One turn moves every row onto another: examples first, then more rows asked:
lini: [-24 -21   1  -8   1  -3   3  19  19 -15  -5   6 -16   3  -2  -7  14  -2
  -7 -18  12  -4]
Res: [-13 -32   7  12 -10  -5   1 -15   0  -9  13  16  -4  10  11  12  12  11
 -14   4 -15  18]
tis: [-32 -13  -1  28   0  -5   0 -13  -2  -1  15  12   5   5  -9  19   6   6
 -23 -10  13  -8]
tugo: [-24  -2  23 -18   0  -1   9  -6 -15 -13 -15  14  -1  -8   4   5  10   6
 -20   4   4   9]
bosez: [-14 -15  -6  10 -10  -4 -14  30 -13 -17   9  -4  15  14   1  -9  -4  -3
 -15 -12 -10   0]
nub: [-29  11  -6  -3  -5   1  22  -4 -11 -18   3   0  18  -4   2  -7  -4   9
  -9  -9  -4 -15]
nusol: [ 12  -5  -1   7  -3   4   4  -2 -17 -18   5   2   1   4  -5  -3   8   7
 -33   3  14 -18]
tesu: [-12  -9 -16  17 -20  -1   1  -2   0 -45  -4   7  14  -8  -9   7  12   8
 -10   3   7  -2]
ner: [ -3  -8   1   8 -11   4 -20 -12   8   4   4  -8  23   1  -1   9  22  11
 -14 -11  -3  -6]
sak: [  1 -20  -2 -14   1 -20  19  -5 -11 -16  13  14  -1   2 -15  14   8   4
  -2   1   4   3]
zatuz: [-21  -4   7  16  -6   5  -6 -17  12  -1   4   6   7 -16 -12 -19  10  19
  -8  -5   3   4]
Kagi: [  7  -4  -2   4 -13  -5  12  -7  18 -20  -2 -10  -3   2  -3 -12  23   7
  -6   5 -16  -5]
girid: [-27   2   7 -14  -5  -9  -7   7  19  -5   3   6   7 -16   3  -6  -2 -12
  -5 -11  -5   6]
tipod: [ -9 -20  25  13  -7  10  -3  14  -3  -1 -15  -9  18   5 -15   5   0   5
 -28 -10   4  -1]
nifiv: [-32 -24  -5  10 -24 -10  16   3  -6 -27  -7   9  18   1   0   5  16   0
 -13  -5 -11 -22]
Nulap: [-22 -23   0   4   7 -16   6  -2 -15  11 -12 -15  17  -5   6  11   3   8
  -4 -13   5  -1]
Sefug: [ -8 -24   0  14  -2   4   2  11  -1 -19  24   7  13   7  -6  18 -12   2
  -8 -14  13  -7]
dizi: [ -1  -4  17   8   3  -9   8  -1  15 -22 -14   4  -8  -3  14   3  12  -1
  -9  15   3  16]
Mumi: [-26   5  -3   9  11   0   1   3   2  -9  13   7 -12  14  18   0  17  10
   1 -13  -1   9]
dapum: [ -1 -23   9  11  -6  -1   0  12  -9  -3 -11   1 -13 -11  -1  12   9 -12
 -26 -17   8 -12]
simaz: [-26 -17  31  10   3  -5  -2 -12  -8 -10   4  21  19  -8  -4   6   5  -5
 -19  12   6  -7]
bome: [-14  -5  16  11  10 -11  -5   0 -10  -3   6  -1  11  25  -3  -4  20  -3
 -31   5 -17   5]
zif: [-11   2   9   4 -11   1   0  10 -14 -17   9  23   5   8 -10  15  -4   2
 -13  -8 -14  26]
namap: [-13 -11  -6  34  -7 -21   8  20  -3 -13 -13  10   1  12   9   5   8  10
  -6   8   4   0]
bigi: [-13 -17  -2   7  -1  -3   2   8   7 -25  -2 -24  26   3   9  -7   4   2
   5  -7 -15   7]
Pak: [-28 -33   2   8   2 -18   9 -11  -8 -19  -4   4  -1   3 -12   0  20  -9
 -21   1 -24  10]
ser: [-11 -10  18   2  -1 -18  -5  15  -1  -8   0  11  11  -3 -16 -21  21  -2
   1   9   1 -14]
vizuf: [-10  -2  -4  -4 -17  -5   4  13   3 -24 -10  12  13  10   6   2  -9  19
 -31   7  -1  14]

bosez turns into tis
namap turns into Nulap
And these:
vizuf turns into ner
Pak turns into lini
tipod turns into Res
nusol turns into bome
Sefug turns into simaz

